In the rows, 128 means zero.
T: 4 groups of rows, each row roughly a mix of its group's hidden directions:
T (136 x 10):
[[136  97 146 106 151 126  79  90  98 127]
 [176 129 127 145 107 151  98 165 121  92]
 [ 69 111 144 133  84 144 129 127 100 118]
 [119 105 141 143 106 150 108 153  64 135]
 [138 130  93 134  98 128 100 188 106 129]
 [116 162  85 104 102 162 148 121  94 131]
 [130 110 151 155 135 122 117 160  69 158]
 [ 92 108 177 138 111 139 115 144  89 104]
 [153 119 167 139 117  74 123 126 156  97]
 [129 160 157 134 159 162 145 134 181 131]
 [148 108 110 140 147  76 143 170  99 128]
 [178 141 110 100 167  94 107 134 142 117]
 [127 168 154 131 140 158 151 138 179 154]
 [ 79 123 174 169 145 118 107 127 140 129]
 [145 129 165 120 101  92  82 106 154 138]
 [112 160 146 128 151 166 145 119 182 145]
 [149 143 153 121 107 102  83 108 165 159]
 [114 115 156 120 104  74 122 137 139  80]
 [135  91 127 102 165 123  87  91 101 128]
 [ 99 135 129 189 142 169 122 148 130 113]
 [141 114 147 189  99 136 101 149 140 150]
 [ 82 136 116  95 164 167 111 104 120 119]
 [172 171 105 128 168 123 132 132 159 142]
 [143  93 124 102 150 118  81 101  92 142]
 [152 100  88 134 144  91 117 164  96 139]
 [139 115 134  85 122  95 130  98 170 163]
 [127 136 153 111 126 141 142  52 128 138]
 [149 128  97  81 131 180 122 123 155 121]
 [166  93 154 140 120  76 151 132 116 144]
 [123 125 101 131 160 160 177 131  92 102]
 [115 127  77 129 133 180 128 128  98 155]
 [148 105  69 107 160 153 129 145 130 109]
 [ 96 133 121 107 157 178  94 123 102 107]
 [130 126 151  91 151 120 160  71 147 128]
 [115 152 156 117 101 175 122  89 151 106]
 [124 100 124 128 101 147 133 157  83 176]
 [184  97 154 143 120 103  94 124 145 135]
 [148 134  84 146 107 131 108 176  95 142]
 [106 170 101  91 123 165 118 117  96 115]
 [100 125 159 122 158 131 159  72 148 127]
 [160 124 133  74 120  76 132 122 124 147]
 [ 99 142  90 129 131 183 127 137 102 159]
 [149  88 137 115 147  87 132 162 102 160]
 [112 153 132 171 139 153 128 172 100  98]
 [182 141 153 168 140 100 121 139 140 102]
 [ 57 135 127 123 135  99 144 102 132 143]
 [114 130 110 174  90 122 178 132 153 130]
 [173 154 107 137 115 165 109 156 157 107]
 [122 178 162 123 144 150 149 155 167 136]
 [153 116 116  82 115  76 111 149 117 147]
 [ 98 179 107  88 138 144 133 140  97 116]
 [134 137 169 100 122 106 107 108 167 169]
 [154 116 107  86 100  88 110 129 105 157]
 [122 108  97 137 158 158 173 149  94 110]
 [135  80 110 137 118  96 103 116  80 112]
 [ 89 134 102  82 139 152 141  93 155 135]
 [ 85 116 129 174 146 174 125 109 137 116]
 [115 137 103 141 126 180 115 133 123 185]
 [122  88 144 103 105 161 134  94  86 125]
 [147 124 114 145 152 190 132 106 144  96]
 [122 153 133 155 159  85  99 160 139  99]
 [148 112  90 134 138  83 145 171 101 133]
 [135 120 131  78 157 139  93 100 101 100]
 [156 139  98 149 104 142  97 180 106 125]
 [153 111 141 169  87 133  93 135 125 166]
 [138 116 160 173 115  76 130 145 101 128]
 [107 171 101 130 164 167 110 146 142 150]
 [139 112 121 124 135  78 109 190 126 122]
 [146 132 166 116 104  87  88 106 159 132]
 [104 137 109 147 139 152 144 161  86  83]
 [ 87 115 101 144 111 149 135 151  85  93]
 [130 148 102 133 158 187 131 132  99 156]
 [162 115 117  69 116  86 113 129 124 139]
 [130 137 165 120 100 106  78 113 156 157]
 [135 132 105 131 147 186 116 124  98 170]
 [177  95 153 128 108  85 121 129 152 142]
 [135  94  87 124  93 119 111 102  90 106]
 [140  95 109 109 160 111  80 132  91 143]
 [113 134  95 171 129 160 139 159  95  99]
 [ 92 139 145 173 146 173 140 124 145 103]
 [136 122 137 142  93 112  74 133 159 166]
 [164 117 119  66 102  96 118 122 127 134]
 [120 154 132 131 165 155 123 151 172 170]
 [116 124 176 113 122 132 148  76 162 115]
 [172 144  94  90 128 147 169 119 130 114]
 [161 114 138  97 135 107 141  83 162 160]
 [107 121 122 158 129 162 140 149  76  91]
 [115 130 144 111 175 159 105  93 107  95]
 [118 133  96 177 123 157 149 146  98  95]
 [142 108 146 136 140 165 126 129  72 168]
 [145 102 136 133 129  67 141 164 121 158]
 [149 104 149  92 127  97  99 118 159 168]
 [177 134 115 102 156 119 144 123 180 133]
 [103 153 147 165  78 115 138 159 117 145]
 [158 160 138 103 152  99  96 135 167 151]
 [ 95 107 121  80 127 135 150  77 138 131]
 [141 147 135 145 150 155 141 142 179 174]
 [144 126 160 150  72 129 105 127 119 168]
 [140 109 111  74 124 171 139  93 143 123]
 [102 166 148 140 139 145 151 149 175 158]
 [108 105 112  79 119 163 149  95 125 153]
 [108  92 115  72 127 146 150 103 121 155]
 [124 155 163 185 125 145 127  94 106 121]
 [170 126 126 161  88 110 141 168 133 154]
 [130 139 116 143 165 181 143  82 125 116]
 [127  94 148 113 130  89 143 134 112  70]
 [ 89  98 148 134 128 119 122 132  65 144]
 [116 124 104 147 158 164 173 155  98 114]
 [ 78 125 131  99 152 100 143  84 142 122]
 [117 155 125 163  89 143 167 147 163 116]
 [ 91 124 134 192 133 162 147 121 132 130]
 [117 151 121  74 166 111 146 143 111  98]
 [124 101 118 115  98  92 101 122  72 135]
 [135 114 146 112  99  97 124 113  77  88]
 [140  98 102 144 148  78 130 163  97 135]
 [148  96 174 165 107 107 110 111 153 142]
 [153  95 120  98 157 113  88 112  90 136]
 [124 121  88 140  89 126 112 184 109 136]
 [134  94 107 115 108 123 101  93  87  91]
 [176 129 110 112  98 139 146 116 178 112]
 [149 114 151 171  72 119 131 124 125 157]
 [160 155 106 110 143 101 114 131 179 156]
 [120  90 102 128  94 100 139  88  93 116]
 [149 116 121  72 123  79 115 117 116 150]
 [116 131  80 126 109 135 103 181  99 127]
 [103 137 155 120 107 166 119  72 145 110]
 [154 111 156 177  88 118 107 146 121 151]
 [133 139 111 148 169 154 179 148 108 103]
 [133 125 159 116 153 139 155  66 154 119]
 [164 121 160 145 144  83 141 139 152  91]
 [179 144 102 122 174 110 128 146 156 137]
 [165 123 124  77 113  82 111 132 117 145]
 [109 133 113 129 176 103 141 165 138 173]
 [ 75 159 104 100 127 150 145 154 119 104]
 [122 113 140  90 162 142  80  90 113 134]
 [175 137  91  78 114 114 131 133 104 138]]

the three rows of each list that fit no group, in list order (the others fit one group, some only roughly):
    z792: [ 94 109 128  80 134 159 132  82 119 135]
    z417: [180 133 104  88 115  89 122 123 113 110]
    z593: [177 141 160 140 109  90 100 152 118 143]
    z836: [146  96 109 111 115 133  74 114  90 107]
    z174: [126 147 161 131 146 114 157  85 177 136]
    z628: [164 121  70 114 154 153 152 115 115 127]
    z280: [ 97 123 120 141 167 145 183 117 101 110]
    z347: [173 116 147 159  82 112 159 121 129 146]
    z472: [149 113 143 140 113  74 136 120 146  78]
    z104: [ 92 129 118 127 118 184 102 138  96 155]
  z417 z174 z280
    z167: [158 130  75 101 161  94 131 137 149 126]
    z699: [171 112 141 141 128  68 148 140 149 138]
    z171: [167 126 148 178 112 116 142 149 110 165]
    z932: [164  99 132 112 111  75 158 139 152 133]
    z357: [102 113 148 119  97 143 139 138  66 105]
    z112: [120 127 121 142 128 166 152 145 104  65]
    z832: [105 180 130 112 155 148 157 135 166 144]
    z755: [130 109 144 103 122 114 177  78 143 151]
    z385: [157  84 112 130 144 100 155 151  86 137]
    z621: [163  92 165 150 145 105 111 103 160 124]
    z496: [134 128  97  76 149 138 133 103 175 122]
  z357 z112 z385
    z390: [178 121 136 153  85 131 120 150 137  90]
    z94: [147  95 132 135  94  90 119 118  77 114]
    z293: [123 159 155 194 123 154 126 145 133 118]
    z483: [ 89 139 105 150 150 175 116 126 100 158]
    z110: [119 132 133 121 150  62 120 149 111 165]
    z772: [155  75 147 126 119  84 121 105 150 143]
    z827: [104 152  86 172 113 143 137 150 112  96]
    z958: [135 117 139 109 146 117 104  86 165 177]
    z430: [101 110 139 148 105  73 116 160 129 156]
    z437: [109 117  88 149 103 135 101 182 117 116]
    z567: [ 94 167  86 121 138 155 161 138 101 127]
    z609: [125 144 165 155  74 104 101 141 117 141]
    z804: [149 108 142 170  84 154 109 137  97 149]
  z483 z958 z804
